One turn moves each row of this set onto another row. After a few examples, where does it send each row asked below?
Tebe: [-0.06 -0.51 -1.00 -0.01  0.53 -0.94 -1.80  0.65 -2.67 -0.77 -2.29  1.65
  0.02  1.09 -0.29  1.10 -0.27 -0.29  0.23  0.65]
fisu: [ 1.54  0.63 -3.73  1.91  1.78 -0.36 -0.67  0.42  0.85  0.89 -0.36 -0.12
  1.34 -0.13 -0.96 -1.04 -0.62 -0.25  0.10  0.51]
sudek: [-2.46  0.53  2.12  1.62  0.33 -0.64 -1.28  0.15  1.42  0.06  0.09 -0.58
 -0.85 -1.89 -0.68 -1.04 -0.41  2.46 -0.18 -0.38]
ded: [-0.43 -0.59 -3.60  1.16  1.05 -1.95 -0.79  1.42  1.02  0.93  0.20 -2.39
  0.89 -0.36 -1.07 -0.85 -1.07 -1.38  0.57  0.42]
fek: [-0.76  1.52 -3.38  0.21  1.05 -0.95 -0.87 -0.61  0.60  1.22  0.96 -3.08
  0.36 -1.47 -0.44 -1.16  0.07  0.07  0.86  0.94]
nug: [-0.36 -0.17 -1.10 -0.60 -0.57 -0.50 -1.78  0.58 -2.32 -0.15 -2.00  2.31
  0.27  0.61 -0.30  1.37  0.04 -0.89 -0.03  0.43]
zug: [-0.40  0.85 -4.00  0.53  0.53 -0.16 -1.87  0.10  1.93  1.44  0.56 -1.06
  0.71  0.32 -0.55 -0.54 -0.83 -1.71  0.49  0.55]
dabob: [-0.57  1.74 -3.85  0.55  0.07 -1.07 -0.20 -0.57  0.96  0.66  1.26 -2.43
  0.57 -1.34 -1.36 -0.01  0.69  0.31  1.63  1.33]
vemul: [ 0.65 -0.29 -0.71 -0.97 -0.19 -0.36 -1.90  0.92 -1.84  0.47 -1.97  1.55
  0.99  1.19 -0.19  1.48 -0.07 -1.30 -0.06  0.59]
nunu: [-1.51  0.91  1.34  0.01 -2.33 -0.75 -0.76  0.54  0.48 -2.16  2.29  0.35
 -0.36 -0.80 -0.53  1.21  1.48 -0.16 -0.74 -0.63]
gugof: [-2.54  0.44  1.64  0.04 -1.13 -1.10 -0.31  0.68  1.51  0.50  0.77  0.43
 -0.62 -2.96 -1.46  0.03  0.31  1.20 -0.17 -0.85]
vot: [ 1.76 -1.18  2.19  0.45 -0.84 -1.09 -1.00  0.46 -1.99 -0.18  0.77 -1.06
  0.77  1.38 -1.39  0.30  0.23  0.40  0.47  0.19]
ziz: [-1.17  0.37  1.88  1.70 -0.26 -1.57 -1.03  0.64 -0.85 -2.82  1.17 -0.94
 -0.78 -0.72 -0.67 -1.36 -0.09  0.75 -0.66 -0.99]
pil: [-1.01  0.18  2.92 -0.14  1.48  0.14 -0.29  1.39 -0.59  0.14  1.67  0.64
  0.38 -0.52  0.37  1.69  1.18  0.77 -0.52  0.14]
sulu: [-1.44 -0.13  3.21  0.09  2.15  0.06  0.06  0.82 -0.48  0.08  0.77  0.77
 -0.42 -0.82  0.75  0.68  0.61  0.17  0.06 -0.36]
Dege: [-0.59 -0.46 -4.59  2.01  0.70 -1.86 -1.36  0.46  0.59 -0.10  0.89 -1.12
  0.74 -0.59 -1.36  0.01 -0.78  0.30 -0.34  0.27]
sikof: [-0.26  1.20  2.83  1.07  1.12 -0.25 -0.55  0.72 -0.69  0.27  1.45  2.83
  0.02 -1.25 -0.78  0.39  0.75 -0.03 -0.04 -0.68]
gol: [-0.75  1.28 -3.42  0.68  0.45 -2.01 -0.22 -0.12  0.09  0.86  1.15 -1.97
  0.41 -2.00 -1.41 -0.90 -0.04  0.05  1.25  0.48]
Til: [ 0.72 -0.56  1.16  1.03 -1.00  0.28 -2.02 -1.39 -1.91 -1.87  0.87  0.30
 -0.60  1.25 -0.91  0.43  0.25  1.72  0.06  0.00]
sem: [-0.71 -1.60 -3.67  0.85  1.59 -1.08  0.12  1.51  0.16 -0.46 -0.52 -1.79
 -0.42 -0.90 -0.14  0.42 -0.17  0.22  0.43  0.01]
Poko: [ 0.52 -0.32 -0.63  0.10  0.31 -0.67 -1.74  0.69 -1.84  0.21 -2.43  1.54
  1.25  1.36 -0.36  0.66 -0.33 -0.45  0.45  1.00]
nuduv: [-0.85  1.43  2.20 -0.49 -1.10 -0.14 -1.34  0.85  2.30  2.01  1.00 -0.27
  0.87 -1.94 -0.67  0.31  0.70  1.34 -1.03 -0.15]
veniz: [-0.13  0.99  2.61  1.56  0.52 -0.67 -1.00  0.52  0.60 -0.69  0.52 -1.49
  0.56  1.25 -0.69 -2.50 -0.13 -0.52  0.10  0.27]
zila: [-1.53 -0.45 -4.61  0.44 -0.31 -0.83 -0.98  0.32  1.60  0.06  0.96 -1.27
  0.22 -0.25 -0.73  1.17  0.01 -0.78  0.41  0.75]
Gofig: [-1.02  1.02  2.59  1.32  0.22 -0.34 -0.48  0.86  2.19  1.23  0.05 -0.88
  0.73 -0.65 -1.59 -0.77  0.45  2.17  0.08  0.90]
fizav: [ 0.02  2.03  2.19 -0.55 -1.24  0.60 -1.39 -0.02  1.56 -0.08  1.66 -0.71
  1.17  0.98  0.17  0.04  1.31 -0.91 -0.63  0.52]
vuru: [-0.49  1.57 -3.91  0.05  0.21 -1.60 -1.03 -0.20  0.26  0.82  1.54 -2.60
  0.68 -2.01 -0.63  0.01  0.51  0.64  0.42  0.73]
kig: [ 1.51  0.13  1.93 -0.65 -1.28 -0.01 -2.45 -0.97 -1.35  0.62  1.08  0.56
  0.06  0.55 -0.42 -0.55 -0.02 -1.45  0.32 -1.14]
vop: [ 0.34 -0.48 -3.36 -0.95  0.61  0.09 -0.15  1.31  1.60  1.57 -0.29 -1.70
  0.61 -0.54  0.43  0.92  0.41 -1.39  0.50  0.49]
Sek: [-0.45 -1.04  1.27 -0.93 -1.89  0.86 -1.25 -1.20 -1.25 -0.90  0.73  0.31
 -1.62  0.85 -0.37  0.61  0.52 -0.83  1.45 -0.42]
zopud: [-0.08  0.76 -5.04  0.98 -0.03 -0.04 -0.70 -0.11  1.09 -0.17  0.59  1.32
  0.25 -1.69 -0.75  0.49  0.13 -0.45  0.14 -0.42]
Mopug: [-0.73  1.51  2.75  1.43  1.50  0.40 -0.60 -0.09  0.12  0.20  1.11  2.27
  0.57 -0.06 -0.63  0.49  1.14  0.84  0.30  0.30]

ded -> Dege
vuru -> dabob
Now these:
vemul -> Poko
Til -> Sek
sikof -> pil
sudek -> gugof
fizav -> veniz
fisu -> sem

One turn moves each row of this set onto another row. After a few examples, where does it send each row asked below?
Guzer: [ 0.10 -0.97  0.03  0.08 -0.31 -3.44  2.19 -2.21 -1.27 -1.25  0.68  0.56
  2.56  1.07  2.04  0.72  0.57  2.84 -2.96  0.18  1.41 -0.43 -0.08 -1.88
 -1.97]
vagum: [ 0.63  0.48 -0.84  1.31 -0.18 -2.07 -0.60 -3.22 -0.18 -0.85  2.84  0.67
  0.88 -0.07  1.73 -1.43  1.64  2.29 -1.84 -1.64  0.79  0.27  1.22 -3.10
 -0.22]
teb: [-0.52  1.84 -0.88  1.54 -0.73 -2.80  0.34 -3.23 -0.81 -2.20  2.23  0.92
  1.70  0.09 -0.05  0.63  1.31  3.66 -1.24 -2.01  1.79 -0.02  1.49 -2.78
  0.40]
gezo: [-0.70 -2.42  2.33  0.73  2.29 -0.84  0.18 -1.26 -0.63 -2.01 -0.35 -0.45
  1.59  0.79  1.55  0.24 -0.31  0.53 -0.90  0.21  1.64 -0.99 -2.30 -2.29
 -1.49]
ren: [-1.69  1.16 -0.06  0.90  0.53 -1.80 -2.15 -0.36 -1.92  0.59 -0.09 -0.44
  2.79  0.15 -0.14  1.45 -1.06  3.97  1.58 -1.81 -0.49  1.83  1.81  0.39
  0.09]
kis: [-1.70  1.07  1.11  1.58 -0.14 -1.47 -1.51  0.80 -1.07  1.14 -0.08 -0.31
  1.70  0.62  0.23  1.53 -0.68  4.07  1.00 -2.47 -0.39  0.96  0.58  0.74
 -0.11]
soped: [-0.82 -2.23  2.11  0.97  2.15 -1.14  0.70 -1.51 -0.76 -2.30 -0.07 -0.89
  0.93  1.17  2.11  0.19 -0.87  1.25 -0.28  0.60  1.55 -0.51 -1.98 -2.43
 -1.02]
fipal: [-1.71  1.06 -0.25  2.43  3.52 -0.78 -2.47  0.25 -0.25 -0.99  0.44  0.45
  2.36  1.15 -0.71 -0.40 -2.52  0.73 -0.68 -1.42  2.30  0.38 -0.74 -2.44
  0.37]
naze: [-0.91  0.88  0.56  2.26 -0.21 -1.36 -1.40 -0.50 -1.80  1.61  0.68 -1.46
  1.95  1.03  0.16  1.22 -0.41  2.70  1.21 -1.46 -1.87  1.47  0.52  0.34
 -0.29]
nibes: [ 0.45  0.61  0.58  0.12  0.43 -1.70 -1.01  0.06 -1.09  0.12 -0.46 -0.79
  2.76  0.71  0.98  2.22 -0.46  3.14  0.92 -1.18 -0.53  2.63  1.10  1.40
 -0.31]
karig: [-0.35  1.21  0.22  1.78  4.28 -0.09 -2.25 -0.39 -0.53 -1.11 -0.07 -0.90
  3.33  1.31 -0.43  0.61 -1.44  0.37 -1.83 -1.40  2.51 -0.19 -0.73 -1.62
 -0.35]
seze: [-0.54  0.79 -1.88  1.69  0.93 -2.00  0.87 -4.04 -0.38 -1.63  2.77  0.51
  2.48  0.76 -0.41 -0.25  0.53  3.30 -1.07 -2.14  1.06  0.57  1.93 -3.29
 -0.65]
reror: [-0.14  1.86 -1.19  1.74  0.86 -2.32 -0.86 -3.36 -1.31 -0.86  2.38  1.25
  1.88 -0.18 -0.24 -0.66  1.66  2.49 -1.23 -1.55  1.78  0.88  1.75 -3.22
  0.56]
kod: [-0.57  0.40  0.84  0.43  0.84 -0.15 -1.11 -0.02 -0.67  1.51  0.25 -0.66
  1.93  0.10  0.66  1.57 -0.66  4.00  1.03 -1.21 -1.35  1.36  1.81  0.16
  0.45]
feze: [-0.11  1.12 -1.33  2.08 -0.66 -2.38 -0.21 -4.00 -0.21 -0.33  2.56  0.95
  1.70 -0.02  0.92  0.77  0.41  2.15 -1.98 -0.91  2.12  0.38  2.20 -3.11
 -0.24]
ter: [ 0.47 -0.89  0.37  0.68 -0.29 -2.79  1.97 -1.39 -1.67 -1.37  0.45  1.19
  2.55  1.17  2.49  0.20  0.86  2.92 -2.85  0.64  1.20 -0.43 -0.13 -1.47
 -1.94]
lak: [-0.92  0.48 -0.11  1.92  2.85  0.13 -1.49 -0.62  0.96 -1.55 -0.48  0.06
  3.39  0.62 -0.86 -0.42 -2.50  0.20 -1.17 -0.79  2.09  0.88 -1.81 -1.78
  0.04]
dag: [-1.06 -2.46  1.74  0.53  1.17 -1.87  1.42 -1.12 -0.80  1.20 -1.19 -0.24
  1.70  1.97  2.30  1.25 -0.07  3.04 -0.08 -1.37  1.53  1.15  0.20 -0.12
 -2.41]
Fusi: [-1.28 -2.27  1.87  0.54  1.16 -1.84  1.84 -0.86 -0.96  1.40 -0.46 -0.17
  1.06  1.61  1.83  1.50 -0.28  2.90  0.19 -1.00  0.95  0.77  0.07  0.50
 -2.20]
ripi: [-1.91 -0.44 -0.08  2.44  2.85 -0.27 -0.88 -0.46  1.15 -1.88 -0.41  0.32
  2.37  2.16  0.37  0.12 -2.45 -0.15 -0.72 -1.65  2.88 -0.40 -0.15 -1.74
 -0.03]
gudu: [-1.09  1.05  0.76  1.91  3.42 -0.69 -1.96 -0.06  0.42 -1.90  0.21 -0.20
  2.02  0.87 -0.79  0.21 -1.08  1.02 -1.37 -2.32  3.35  0.18 -2.01 -2.41
  0.33]

soped -> ter
gezo -> Guzer
ren -> fipal
Now these:
lak -> feze
nibes -> ripi
naze -> karig
teb -> kis

